[[  4  18  24]
 [ -4  23   6]
 [ -4 -30  38]
 [  7  21   5]
 [-42 -16  13]]
=>
[[  4  18]
 [ -4  23]
 [ -4 -30]]

[[-21  12  -9 -37]
 [ 22  -1 -16  12]
 [-24  17  -3 -13]
 [ 18   0 -18 -35]]
=>
[[-21  12]
 [ 22  -1]
 [-24  17]]

[[ 28  11  30]
 [ 41   7 -14]
 [ -7   5 -11]]
=>
[[28 11]
 [41  7]
 [-7  5]]

[[-46 -33  -9 -11]
 [-17 -16  -5 -12]
 [ -7 -22  -7  23]
 [-26 -17 -21  16]
 [-24 -42 -17  21]]
=>
[[-46 -33]
 [-17 -16]
 [ -7 -22]]

[[ 10 -16 -41]
 [ -3   6 -12]
 [ -4 -10  14]]
=>
[[ 10 -16]
 [ -3   6]
 [ -4 -10]]

[[ 36   0]
 [-28  -7]
 [-13  -8]
 [-40  -7]]
=>
[[ 36   0]
 [-28  -7]
 [-13  -8]]
---
[[-25  22  -1  12   4  44  -9  -9 -47]
 [  9   8  18  35  -9 -38  24   6  -4]
 [-26  18 -22 -15  14  38 -31  -8 -31]
 [-10  22  19   0  18   0 -11 -16 -27]]
=>
[[  9   8  18  35  -9 -38  24   6  -4]
 [-10  22  19   0  18   0 -11 -16 -27]]

[[-24  -3   2 -21 -18 -20 -28 -25 -17  38 -14 -20 -20]
 [-27  -8   1 -26 -23 -23 -25 -28 -21  42 -17 -23 -20]
 [-22  -7  -3 -20 -24 -25 -25 -27 -20  34 -18 -15 -23]
 [-24  -8  -3 -22 -20 -24 -30 -29 -20  48 -18 -22 -25]]
=>
[[-27  -8   1 -26 -23 -23 -25 -28 -21  42 -17 -23 -20]
 [-24  -8  -3 -22 -20 -24 -30 -29 -20  48 -18 -22 -25]]

[[-45  16  -3 -23   0  -9   3   5  15   8]
 [  9  -6   6  -2 -12   5 -16   6   0   4]
 [ -7   7  -3  -1   6  -6   9  -2   2   1]
 [-18   3  -6 -14   0  -1  -2  16  -5  16]]
=>
[[  9  -6   6  -2 -12   5 -16   6   0   4]
 [-18   3  -6 -14   0  -1  -2  16  -5  16]]

[[ 34  -6   2  14   1  -7 -27 -10]
 [-12  23   7  18  -7  10  32 -10]
 [-25   6   2 -20  29  15  -1  -5]
 [ 21  -5  -2  22 -26 -14   3  10]
 [-17  -2  17 -26   2 -14 -21 -12]
 [ -9 -11 -26  -8   3  10  16  39]
 [-16   0  15 -25   3 -13 -21 -13]
 [ 12   2 -16  25   0  14  23  15]
 [-12  23   7  18  -8  10  33 -10]]
=>
[[-12  23   7  18  -7  10  32 -10]
 [ 21  -5  -2  22 -26 -14   3  10]
 [ -9 -11 -26  -8   3  10  16  39]
 [ 12   2 -16  25   0  14  23  15]]

[[ 12  11  14   0   3 -45 -16  -1  -1  16]
 [-40  23  16  36  17 -11  -1 -12  -8  27]
 [ 26 -17  15  12 -23 -22   8 -18  12   2]
 [  9 -16  -8 -18  21  -2  -1  17  31  20]
 [-14  14  -7  -5 -18  12  -7  18 -21  -5]
 [ 26 -22   7  20 -21  17  24 -17  -4  18]
 [  9  23 -23 -19 -11 -15  -3 -17   6  -7]]
=>
[[-40  23  16  36  17 -11  -1 -12  -8  27]
 [  9 -16  -8 -18  21  -2  -1  17  31  20]
 [ 26 -22   7  20 -21  17  24 -17  -4  18]]

[[ 5 40 10  5  5  0 15 25 15 10 40 40  0 10 10  5]
 [15 35  0  0  5 10 10 40 20  5 25 25  5  5  0 10]]
=>
[[15 35  0  0  5 10 10 40 20  5 25 25  5  5  0 10]]
